Each row has a name. Each piece below is followed by the name of the row it came from, unless a question asks for something else. Each question is about the rows just above it. Places in a row count from 1.

[ 91  97 109 148 144  96 143  81  69 147 140 131 118] -> donuv
[ 70 118 109 144 136 139 141 104 145  75  47 137 178] -> zirup
[148  97 144  95 143  91 141 147  81 118 109  85 131] -> rami
[ 95 148 131 147 118 144 119  81  69 118 109 144  91] -> zirel
[ 91 144 118 119  81 109 144 131  95 118 147 148  69] is which row reordered?
zirel
Which row holds [144  96 143  81  69 147 140 131 118]?
donuv
Row and place where [136 139] starts:
zirup, 5
[ 69 118 109 144] begins in row and place
zirel, 9
Which row holds these entries in another order? [147  81 148  95 118  97 144 143 109  91  85 131 141]
rami
Which row holds [ 91  97 109 148 144  96 143  81  69 147 140 131 118]?
donuv
find: [ 70 118 109 144 136 139 141 104 145  75  47 137 178]
zirup

[119 136 113 125 136 109 150 122 187 117 138 150 133 105 114 166 114 126
 132 101  84] : mapa
[119 113 163 114 119 115  63 118 165 134 120 126 139 113 113 127 142 136
 127 144 132] : suz
[126 107 145 114 121 149 106 110 149 143 129 122 136 137 101 115  71 155
 114 148 188] : roval
[151 125  92 131 118 144  81 134 132 113 136  91 110 139 156 110 116 117
 104 109 108] : ver
[126 107 145 114 121 149 106 110 149 143 129 122 136 137 101 115  71 155
 114 148 133] : dup
[142  78 140 128 142 127 181 130 207 128 135 150 117 137 150 155  99 165
 116 161 163] : maba
[137 159 128 137 139 100 113 152 129  66 133 149 103 129 112 143 144 159
 115  89 158] : Zaviv
Row and place where [118 165 134 120] starts:
suz, 8
find: [137 159 128 137 139 100 113 152 129  66 133 149 103 129 112 143 144 159
 115  89 158]
Zaviv
find: [126 107 145 114 121 149 106 110 149 143 129 122 136 137 101 115  71 155
 114 148 188]
roval

[ 82 156  66  95 197 187]  fezi
[ 77 151  56 167 120  62]  vasum
[ 82 156 106 183 119 124]  Zav
[ 78 182 143 119 132 136]  lotaz
[ 78 182  96  68 132  71]  sodi
[ 77 151 193  47  48 204]  piri
[ 66 170 153 111  96  62]  tazul
[ 77 151  56 167  96  62]  Zudel
find: [ 77 151  56 167  96  62]
Zudel
Where do [ 77 151  56 167 120] appear?
vasum

[136 131 169 159 136  62 134 138  98]  Rine
[155 156 153 154 192 114 153 138 149]  zolal
[ 97 144 208 140 127  86 142 134 131]  nik
[131 138 135 136  98 169 159  62 134]  Gebe
[153 154 156 138 154 192 155 149 114]  Mora
[ 42 148 156 107 141 123  88 140 138]  mosa
[136  98 159 132 136 169 134 138  62]  doku
[ 87 118 209 201 128  76 139 124 115]  Vel
Row and place where [134 131] starts:
nik, 8
Which row holds these entries in another order? [131 134 142  86 127 140 208 144  97]
nik
[138  98 136 131 169 159 136  62 134] is which row reordered?
Rine
[114 153 154 156 138 154 192 155 149] is which row reordered?
Mora
Put [ 62  98 131 134 136 136 138 159 169] back in order: which row is it?
Rine
find: [142 134]
nik
Which row holds these entries in another order? [114 138 149 153 154 154 155 156 192]
Mora

[165 136 146 174 110 114 152 164 143 130 148 165  98 125 135 155 189 150
 170 141 146 192 190 140 127 166 111 159 115 135 134 118 131 150 132 168
 151 120 111 116 179 120 120 163 130 136 181 148 206 148 133] : setem
[115 105 104 113  83  88 119 110 104 100 105 115  96  90 102 115 110  96
 109 101 107 118 117  98 106 108  91  98  90  99 103  94 105 105 104 113
 110  88  97  87 113 106  93 115 114  90 120 114 122 104 101] : bula
[132 167 151 156 191 188 152 130 157 172 151 132 214 173 166 101  96 142
 121 158 153 192 189 156 149 127 193 131 185 166 168 184 173 148 172 126
 149 180 195 126 113 189 182 136 180 159 113 155  80 149 167] : Para
[104 113 110  89  97 180 158 141 151 172 142 139 203 165 167 103 105 137
 123 149 149  97  95 157 149 137 190 128 178 156 167 171 178 148 173 134
 148 167 193 171 115 193 173 133 185 148 111 164  84 141 180] : sedi
[166 132 144 174 102 111 154 167 140 130 144 167  94 121 134 187 191 147
 170 138 144 192 189 138 150 168 109 156 111 131 133 112 133 150 131 169
 151 116 108 110 179 121 115 162 133 131 181 151 207 144 135] : dum
find: [165 136 146 174 110 114 152 164 143 130 148 165  98 125 135 155 189 150
 170 141 146 192 190 140 127 166 111 159 115 135 134 118 131 150 132 168
 151 120 111 116 179 120 120 163 130 136 181 148 206 148 133]
setem
find: [166 132 144 174 102 111 154 167 140 130 144 167  94 121 134 187 191 147
 170 138 144 192 189 138 150 168 109 156 111 131 133 112 133 150 131 169
 151 116 108 110 179 121 115 162 133 131 181 151 207 144 135]
dum
Row and place where [104 113 110  88  97] starts:
bula, 35

[133 134  77 111 107 148 130 152 111  45 143 125 154  98  75 108 132 135
 137 112 161 208 153 116 125 166 155 101  87  77 108 140 111 132 137 188
 115 132 147 151 107 130 190 111 165 144 119 152  77 179 101 111 109 156] : Tebev
[133 134  77 111 107 148 130 152 111  45 143 125 154  98  75 108 132 135
 137 112 161 208 153 116 125 166 155 101  87  77 108 140 111 132 137 188
 115 132 147 151 190 111 130 107 165 144 119 152 102 179 101 111 109 156] : Giri
[145 134  77 111 107 148 130 152 111  45 143 125 154  98  75 108 132 135
 137 112 161 208 153 116 125 166 155 101  87  77 108 140 111 132 129 173
  88 144 144 170 173 131 145  96 188 180 109 131  62 150 112 135 121 169] : Vezis
[ 62 143 132  76 129 152 125 112 108 154 145 153 109 169  87 125  45 148
 140 130 135 131 111  75 161 133 144 101 107 137 155  88 180 135  98 188
 121 131  77 173 137 208 111 150 116 134 111  96 166 173 112 108 170 132] : Pud
Where does [190 111 130 107 165] start? Give its row and place.
Giri, 41
Which row holds these entries in another order? [170 116 144 173 180 111 101 161 109 153 132 145 111 145 112 137  62 140
 107 121  75 148 135 134 108 112 152 173  88 131 130 129 166 111 135 125
  87 188 125 144 143  77 108  45 154 155 131  77  98 208 169 132  96 150]
Vezis
Row and place where [161 133 144 101 107 137 155  88 180 135  98] starts:
Pud, 25
find: [133 134  77 111 107 148 130 152 111  45 143 125 154  98  75 108 132 135
 137 112 161 208 153 116 125 166 155 101  87  77 108 140 111 132 137 188
 115 132 147 151 107 130 190 111 165 144 119 152  77 179 101 111 109 156]
Tebev
The row with [145 134  77 111 107 148 130 152 111  45 143 125 154  98  75 108 132 135
 137 112 161 208 153 116 125 166 155 101  87  77 108 140 111 132 129 173
  88 144 144 170 173 131 145  96 188 180 109 131  62 150 112 135 121 169] is
Vezis

[186 181 191  89  86 186  66 207 204  56  72  58  55 127 177]  Rivub
[ 56  86  64 186  72  58 204 207  56  90  90  86  88  56  66]  luzan
[ 88  64  86 212 204  66  89  86  58  56 207  55  72  90  56]  ruki
Put [ 56  90  72  55 207  56  58  86  89  66 204 212  86  64  88] back in order: which row is it?
ruki
[204  66  89  86  58  56 207  55  72] begins in row and place
ruki, 5
Which row holds these entries in another order? [ 56  56  56  58  64  66  72  86  86  88  90  90 186 204 207]
luzan
[ 88  64  86 212 204  66  89  86  58  56 207  55  72  90  56] is in which row?
ruki

[191 172 129 142 141  82] : vuviz
[ 50  98 129 137 169 141] : bevig
[120 132 137 130 140 120] : tusa
[132 137 130 120 140 115] : suto
[143 110  97 195 170 151] : vatoz
[139 138 142  72  89 163] : tet
[139 138 132 133 140 144] : zulip
[ 50  98 129  74  40 196] : Gir
find: [139 138 142  72]
tet
Put [137 130 132 140 120 115] back in order: which row is it?
suto
Which row holds [143 110  97 195 170 151]?
vatoz
Where does [120 140 115] start? Give its row and place.
suto, 4
Row and place where [172 129 142 141  82] starts:
vuviz, 2
Which value is in both Gir and vuviz?
[129]
Where does [132 137 130 120] start? Give its row and place.
suto, 1

